Named moves, each a turn or a mirror, and the order they were made in; the first pair answered:
J646 (before => after):
 .02 -.06  .09 -.09  .02  .05  .39 -.10  .13 =>  .02 -.06  .16 -.08  .00  .09  .38 -.13  .06
 .11 -.01 -.03  .10  .05 -.01  .02 -.09 -.08 =>  .11 -.01 -.09  .08  .07 -.03  .03 -.07 -.01
-.18 -.19  .00 -.09 -.14 -.20  .37  .10 -.27 => -.17 -.19 -.06 -.11 -.13 -.22  .38  .11 -.23
 .20 -.24 -.02 -.04  .12  .15  .26  .00 -.09 =>  .19 -.24 -.05 -.05  .13  .16  .27  .00 -.08
J982 (before => after):
-.25 -.27  .08  .16 -.01 -.20  .14 -.08 -.06 => -.28 -.22 -.04  .18  .00 -.19  .08 -.04 -.16
 .10  .13 -.48 -.06  .21 -.02 -.06 -.02  .22 =>  .23 -.01 -.13 -.09  .16  .00  .13 -.12  .47
 .03  .43 -.08 -.07  .37  .17 -.17 -.05 -.23 =>  .20  .25  .38 -.11  .33  .19  .08 -.19  .12
J558 (before => after):
-.25  .06 -.46  .00  .21 -.08  .08  .08 -.08 => -.25  .02 -.33 -.02 -.16 -.08 -.14  .24 -.25
 .08  .12 -.01  .11  .28  .10 -.07 -.13  .14 => -.11  .19 -.18 -.04  .19  .11  .13 -.02  .08
 .10  .13  .00 -.06 -.18  .20 -.27  .04  .14 =>  .15  .13  .00  .00  .02  .19 -.22 -.06  .26
-.13  .09  .12 -.11  .30  .09  .46 -.23  .25 => -.34  .15  .06 -.30 -.15  .10  .48  .03 -.01
J513 (before => after):
 .08 -.01  .07  .08 -.07 -.31 -.14 -.04 -.16 => -.06  .21  .03 -.05 -.02 -.18  .11 -.06 -.24
 .02  .23 -.13 -.10  .18  .13  .13 -.01  .15 =>  .18 -.01 -.06  .03  .15  .01 -.14  .01  .30
-.17  .46 -.05 -.18 -.19  .18 -.19  .16 -.10 =>  .10  .34  .25 -.15 -.22  .19 -.23  .09  .27
-.33 -.02 -.43  .13  .33 -.05  .02 -.14 -.34 => -.06  .18  .11 -.08  .36  .20  .41 -.33  .22
Now pairs of rows:
(two moves a pair)
 .04 -.04  .23 -.07 -.19  .21 -.19 -.10 -.10 => -.01 -.08  .21 -.04 -.19  .19 -.19 -.09 -.18 : J513 J982
 .14 -.01  .17  .12  .12  .15 -.16 -.06 -.32 =>  .22 -.14 -.11 -.01  .20 -.01  .09  .02  .34 : J646 J982
 .29  .43  .06  .08  .09  .22 -.36  .04  .26 =>  .16  .38 -.27  .17  .31  .09 -.37  .02  .10 : J513 J558
 .33 -.23  .30  .12  .01 -.20 -.15  .02  .18 =>  .05 -.21 -.28  .16  .30 -.34 -.01  .02 -.05 : J558 J513
-.16 -.10 -.34 -.05  .14 -.13  .04  .00 -.31 =>  .24 -.33  .08  .03  .09 -.17 -.09 -.11  .25 : J513 J513
-.10  .20 -.23 -.10  .09  .08  .20  .02  .08 => -.05  .19  .16 -.02  .01  .19  .17 -.10 -.18 : J646 J982
 .17  .09  .17 -.19 -.27  .07 -.04  .15  .23 =>  .23  .09  .09 -.14  .03  .04  .09 -.01  .39 : J558 J558
 .12  .12  .08 -.14  .03  .11  .09 -.11  .50 =>  .00  .20  .39 -.18 -.19  .26  .13 -.13  .08 : J558 J646
-.14  .08 -.52 -.16 -.09 -.05  .08  .32 -.24 =>  .06 -.06 -.29 -.06 -.29 -.09 -.34  .37 -.24 : J558 J646
-.05  .02 -.10 -.02  .31  .09  .12 -.03 -.15 => -.02 -.09  .20 -.13  .05  .12  .27  .00 -.04 : J558 J982
 .09 -.10  .06 -.08  .11 -.06  .41 -.23  .27 =>  .16  .17 -.09 -.13  .18  .03  .31 -.19  .34 : J982 J513
 .06 -.13  .24 -.07 -.12 -.12 -.05 -.18  .05 => -.06 -.18  .14 -.05 -.15 -.17 -.05 -.16 -.13 : J513 J982
-.29 -.05 -.31 -.11 -.09 -.11  .17  .16 -.25 => -.12 -.18 -.28 -.04 -.25 -.19 -.17  .27 -.12 : J558 J646
 .25 -.09  .30  .16  .02 -.07 -.09 -.05  .01 =>  .05  .10 -.21  .15  .30 -.10  .01 -.02 -.12 : J558 J982
-.14 -.04 -.13 -.07  .03 -.04  .12  .04  .06 => -.11 -.08 -.02 -.09 -.15 -.02  .08  .09  .04 : J982 J558
 .26 -.03  .38  .07 -.01 -.04 -.29 -.11  .42 => -.25  .50  .02 -.19  .09  .18  .21 -.08 -.18 : J513 J513
-.21 -.21 -.33  .24  .36 -.29  .00 -.06 -.35 => -.24 -.32  .02 -.01  .16 -.26  .56 -.11 -.04 : J982 J558
 .11  .10  .38  .14  .03  .18  .02 -.24  .01 => -.03  .27 -.07  .19  .17  .18 -.15 -.14 -.26 : J982 J558
